128 stands for zero in the data rows.
Some points:
[136 124 107 151 132 146 116  99 137 131 127 133 139 171 160 158 104  70
 160 145 110 104 104 183  95 146 141  92 102 127 108 121]
[155  72 115 137 122 119 104 120 125  95 155 117 142  92  90 125  74  85
 147 161 118  59 106 172 145 147  78 130  99 117  95 131]
[136 120 107 118  96 119 135 151 140 126 121 137 100 113 144 131 127 193
 128  95 128 100 131  75 120 122 114 146 150 133 133 118]
[109 149 143 146 136 124 133 116 128 133  90 187 165 177 123 113 149 104
 141 106 126 173 105 127 119 137 148 155 151  78 146 157]
[143 136 115 134 153 115  93 131 113 145 141 131 105 141 129 132 117 143
 129 142 132 149 125 114 126 126 118 102 150 120 111 139]
[142 105 125 101 162  92 115  97 161 129 162 133  84 105 159 112 136 142
 116 114 130 118 150 156 133 126 111 108 139 140 126 139]
[127  99 143 167 178 142 125 144 169 138 118 125 138  95 114  64 171 128
 131 141 165 115 115  94 100 161 107 138 150 109 130 184]
[140 128  99 124 140  57 160 112 127 140 108 120 142 136 141 103 162 162
 144 122 105 140 119 102 163 139 123 137 164 161  96 138]
[154 138 140 109 124 178 106  97 107 137 138 163 118 100 135 105 108 115
 138 116 154  92 136 169  95 138 165 129 144 110 159 136]
[179  96 184  95  91 117 110 108 169 103 134 153 123 133  82 112 145 126
 175 170 150 154 174  94 157  74  92 159 112 107 145 142]
[121 113 178 164 112 147  96 124 114 113 105 170 150 127 146 148 108 107
 119 165 156 117 146  86 130 141 158 122 125 115 154 123]
[115 140 126 113 122 126 154 156 112 129 111 129 133 134  90 153 151 114
 107 140 102 107 156 119 129 162 147 144  80 157 146 100]
[157 107 116 139 124 173  83 130  97  68  94 126 135 137 133 137 134 154
 139 117 148 139 148  99 105 132 134 120 156 101 157 149]
[120 171 128 113 122 117 160 159 107 116 162 107 115 130 125 147 148 116
 124 117  93 115 135 148 145 119 121  87 110 145 124 121]
[150  83 104 113 166 141 121 190 185 127 139 151 117 140 142 149 172 125
 174 141 126 114 121  61  93 163 113 128 127 120 107 121]
[116 136 119  97  72 113 110 111 149 127  99 149 108 110  82 157  82  95
 125 200 142 153 122  73 148 111 119 136  78 109 142 138]
[ 94 164 130 105 125 141 142 132 123 126 130 129 161 133 116  87 165 147
 126 144 125 111  96 136  90 153 110 132 123  94  95 150]
[161 141 110 114 162 157 129 133 128 116 107 134 178 100 106  95 110 144
 105 133 114 124 117 116  75 142 123 133 162 157 144 132]
[147 107 202 127 122 122 130 107 128 102  99 157  86 132 168 203 128  94
 175 153 160 155 174 101 124 153 122 126 171  95 121 173]
[105 133 137 119 101 173 142 115 112 127 117 109 147 137  74  67 138 115
 143 184 113 138 120 111 112 123 143 164 100 131 151 103]
[108 119 122 143 156 164 164  98 113  72 141 126 126 114 180 168  97 102
 125 142  94 140 141 153 134 138 130 111 154 153 136 107]
[150 123 132 132 129 109 151 148 117 135 125 105 118 139 121 174 142 137
 139 113 137 100  74 102 125 135 104 143 124 129  96 106]
[107 142 144 145 120 104 136 127 161  88  96 181 124  99 146 104 112 109
 123 132 129 105 119 155 142 127 136 139 123 121 152 142]
[149 132 140 121 105 140 138  65 105 128 169 106 166 124  89 132 104 105
 123 130 122 109 149 182 113 146 115 107 171 107  82 172]
[137 145 114 145 149 128 112  98 144 146 109 152 132 120 125 124 135 116
 129 126 128 137 156 122 147 102 110 135 160 107 144 130]
[143 119 105 138 110 137 122  75 125  87 147 168 133 143 114 169 128  97
 152 186 122 196 140 149 149 139 144 138 155  78 116  93]
[114 153 140 122 125 116 138 119 118 124 147 106 109 143 133 124 148 150
 145 119 125 179 103 116 115 105  72 131 150 125 149 133]
[143 129 118 140 125  60 152 112 182 146 137 101 103 143 152 143 141 154
  42 114 146  96 123 128 119 112 179 132 149 132 103 125]
[121 125 148 127 104 135 125 198 173 112 150 143 109 182  90 128 122 107
 131 114 121 137 131 126 143 127 131 114 118 141 149 118]
[135 131 154 126 150  42 137 161 149 168 171 104 123  96 140 115 173 128
 109 132 169 107 107 127 149 123 125 122 139 110 119 137]
[133 142 109 149 145 169 128 139 118 109 135 140 112 123 150 160  82 167
 114 114 164 116 115 132 111  95 191 127 141 143 140 141]
[100 119 127 134  93 113 121 158 166 120 108 134 113 159  97 137 142 100
 121 152 171 174 113 123 140 105 159 128 132 150 103 135]
[156 170 121 113  89 138 116 117 136 111 136 139 119 140 151 118 136 133
 119 121  91 108 128 138 110  86 130 130 118 153 134 108]
[109 135 128 121 108 150  91 137 114 152 143 118 126 140  96  68 135 141
 113 138 139 131 136 126 138 155 141 131  78  97 132 138]
[113 155  97  98 123 148 173 139 120 129 114 159 117  91 145 146 121 115
 143 108 114 136 121 114 214 172 122 153  91 175 107 105]
[107  96 157 136 120 102 156 153 142 151 129  84 174  95 140 116 140 112
  76 100 157 137 127 154  95 115 137 124 103 118 145 139]
[154 134 146 156 139 114 102 130  97 109 153  84  78  38 158 131 101 117
 130 102 124 139 156 163 126 121 141 163 140 153 139 115]
[121 152 124 100 135 115 136  96 127 139  85 156 171 134 156  98 146 139
  94 111 108 148 167 158 179 153  87 136 158 135 117 156]
[ 86 157 135 119 124 121 145 123 126 155 125  89 130  96 147 123 119 120
 124 129 154 134 143 146 126 152 102 154 130 171 104 137]
[125  96 125  89  99  88 180 119 153 131 155 140 138  86 166 164 190 157
 121 110 132  50 122 112 112 120 121 142 109 169  65 186]
[101 148 171 130 112 138  91 125 108 100 146  74 116 159 107 171 136 109
 136 106  76 130  95 115 169 133 119 100 123  92 138  95]
[135 164 147 122 140 131 125 128  92 135  97 114 127 127 183 103 127 129
 147 103 115 113  86 122  89 121 108  82  96 133 110 141]
[138 126 120 153 146 187  99  98 124 113 106 128 113 136 163 133 123 148
 132 102 131 138 144  93 137 131 159 104 154 145 137 140]
[126 148 118 168 131 146 116 150 156 147 137 127 109 155 164 139 140 175
  91 133 136 124 106 146 118  89 189 131 121 126 149 110]
[111  99 111 120 104 121 120 124 128 125 130 117 122 100 133 171 100 111
 118 116  96 107  99 140 112  98 119 103 112 113 127 125]
[134 124 139 122 125 109 138 119  89 160 141  91 123 117 102 135 108 121
 161 106 120  87 114 178  88 128  90 115 131 126 110 154]
[104 188  73 156 105 100 160 109  89 176  77 137 130 147  99  80 176 159
 126 136 103 178 140 137 177 102 179 145 140 103 136 125]
[122 109 128 143 183 110 161 163 133 163 150 133 139 158 150 103 161 168
 135  92 121 101 107 104 123 132  99 139 155 122 126 131]
[106  74 100 166 124 134  87 136 102  90 124 150 163 129 127 112  93 137
 136 136 161 103 139 130 107  86 148 119 138 127 151 136]
[158 128 136 129 137 117 136 154 124 125 116 112 106 156 126 127 143 100
 149 116 122 149 128 119 158 160 126 135 110 148 131 137]
[136 123 155 138 131 136 108 119 153 173 193  82  99 167 151 166 169 150
 143 103 104 142 112 109 150 101 171  93 154 159 116  95]
[139 142  95 115  95 128 170 119 147 127 104 152 141 141  64 149 123  90
 100 151 139 138 175 102 134  88  92 131 100  88 106 163]
[ 97 146 144 124 154 133 158 106 104 139 118 142 139 138 150 185 141 110
 158 136 139 177 131 102 135 118 176 132 153 140 124 128]
[196 110 134 137 108 150 127 121 131  96 132 132 116 121 171  53 102 127
 110 134 134 103 150 152  93  82 146 128 116 129 112 135]
[125 123 114 130 151 146 129 115 153 149 139 111  90 152 132 124 128 199
 115 132 121 107 107 154 111 129 147 102 108 122 106 123]
[ 95 151 104 107 136 129 143 111 102 149  92 150 130 116 100 144 129 105
 136 146 117 170 145  93 176 150 170 170  74 159 160  91]
[153 137 104 138 114 148 136 130 127 157 136  86 110 129 150 133  96 150
 131 111 136 119 114 152 147  99 178 106 118 122 166 107]
[ 71 110  92 125 152 160 134 133  83  90 122 158 169 149  73  93 125 141
 116 129 129 155 106 118 103 157 155 116 157 125 146 122]
[119 160 134 125 114 114 131 128 132 150 127  93 116 154 124 101 176 128
 149 140 127 158 140 105  97 104 100 107 123 107 139 119]
[135 132 132 106 151 124 111 124  96 128 115 156 147 133 141 117 157 121
 115 128 122 129 142 111 108 132 136 148 157 117 139 103]
[ 90  94 195  81 161 160 133 173 178 141 107 167 156 138 138 144 173  98
 112 111 156 155 140 111 105 143  78 146 142 114 151 129]
[134  90  95 124 111 105 178 157 125 131 119 103 148 124 133 127  94 137
 145 119 113 139 133 117 151 120  82 142 132 138 100 127]
[109 118 147 170 146 122 136 117 112 117 134  82 106 157 111 125 106 139
 123 129 109 113 141 144 115 122 104 145 100 138 113  96]
[153  95  89 131 106 203  81 143 126 125 121 133 151 130 120  17  99 145
 152 116 173 124 133 124  85 150 142 130  90 181 138 123]
[125 120 151  92 159 122 137 156 106 119 114 141 164 108  79 124 116 134
 127 147 151 169 142 116 139 118 105 178 105 108 132  98]
[117 132  95 144 163 116 103 132 107 135  87 145 158 108 141 124 128 131
 135 106 137 178 160 169 162 165 139 140 177 138 144 122]
[134 124 138 112 130 123  92 113 127 151 127 167 128 122 109 141 106 146
 126 147 145 154 106  93 124 131 116 100 130 139 151 124]
[ 92 163 144 190 183 137 133  88 139 158 157  84 139 160 165 134 154 128
  73 132 111 106 112 129 104 104 142 136  75 171 133  75]
[115 103  96 149 139 141 133 126 109 105 155  87 127 129 137 122  88 103
 173 143 130 123 133 148 160 176 111 114 106 109 162 150]
[121 118 139 138 133 143  89 121 138 113 152  85 147  88  84 114 130 120
 111  84 145  92 129 193 142 160 100  97 134 111 117  82]
[178 109 152 131 112  97 134 111  82 160 164 144 113 151 132 171 130  94
 148 100 114 146 126 133 149  77 112  90 162  82 132 149]
[134 135 132 122 122 137 130 118 167 115  99 120  90 162 156 116  84 125
  93 102 140  96  92 115 126 139 160 147 119 100 133 100]
There is one direction along which these points spread out most. How many in every 100 of the points above lie lower along it than each point below? Round to a whole number. More than half of the points above lie lower than the first one.
[126 130 118 130 134 122 176 121 117 140 139 162 114  94 136 145 105 140
 124  95  70  94 170 115 113 175  94 117 138 146 146 166] 64
[104 134 124 121 127 134 120 130 150 110 116 134 135 113 119 143 139 131
 119 122 133 152 140 149 126 165 151 135 136 143 116 108] 39
[117 122 117  98  95 108 133 165 164 128 165  88  99 143 116 104  98 162
 117 131 118  87 140 138 114 104  95 134 130 134 116 141] 92
[214 139 107 131 115 119  55 108 129 106 151 123 138 114 144  87  97 140
 160 147 112  63 111 188 117 122 111 109  84  99 120 133] 82
[149 149 136 101 124 101  88 164 131 162 150 141 158 121 108 137 184 159
 102 133 113 127 119  87 143 120  78 112 137 110 127 143] 50
[123 126 129 165 104 138 134 135 115 131 133 149 162 134 101 169  88  91
 147 167 155 151 141 119 161 156 126 143 132 136 125 101] 10
[105 178  97  92 131 138 116 139  79 144 121 116 113 130 127 123 143 116
 117 101 126 143 144 123 149 138 132 115 116 116 130  94] 42
[130  98 156 177 128 105 122 113 109  74 132 127 141  81 127 170 125 103
 140 123 133 166 105 121 111 106 159 118 147 162 138 127] 44
[119 112 151 113 131 132 165 115 145 128 118 136 108 110 155 128  94 143
 118  92 111  88 133 156 148 124 144 161 120 159 105 143] 82
[103 125 126  97 131 151 135 186 144 161 156  86 103 130 122 129 134 153
 137 144 131 135 101 140 107 104 126 151 140 135 113 143] 76
[118 135 128 122 113  98 132 137 136 136  77 164 119 143  97 151 113 126
 101 174 102 136 122 151 152 122 146 110  97 158 131 134] 25
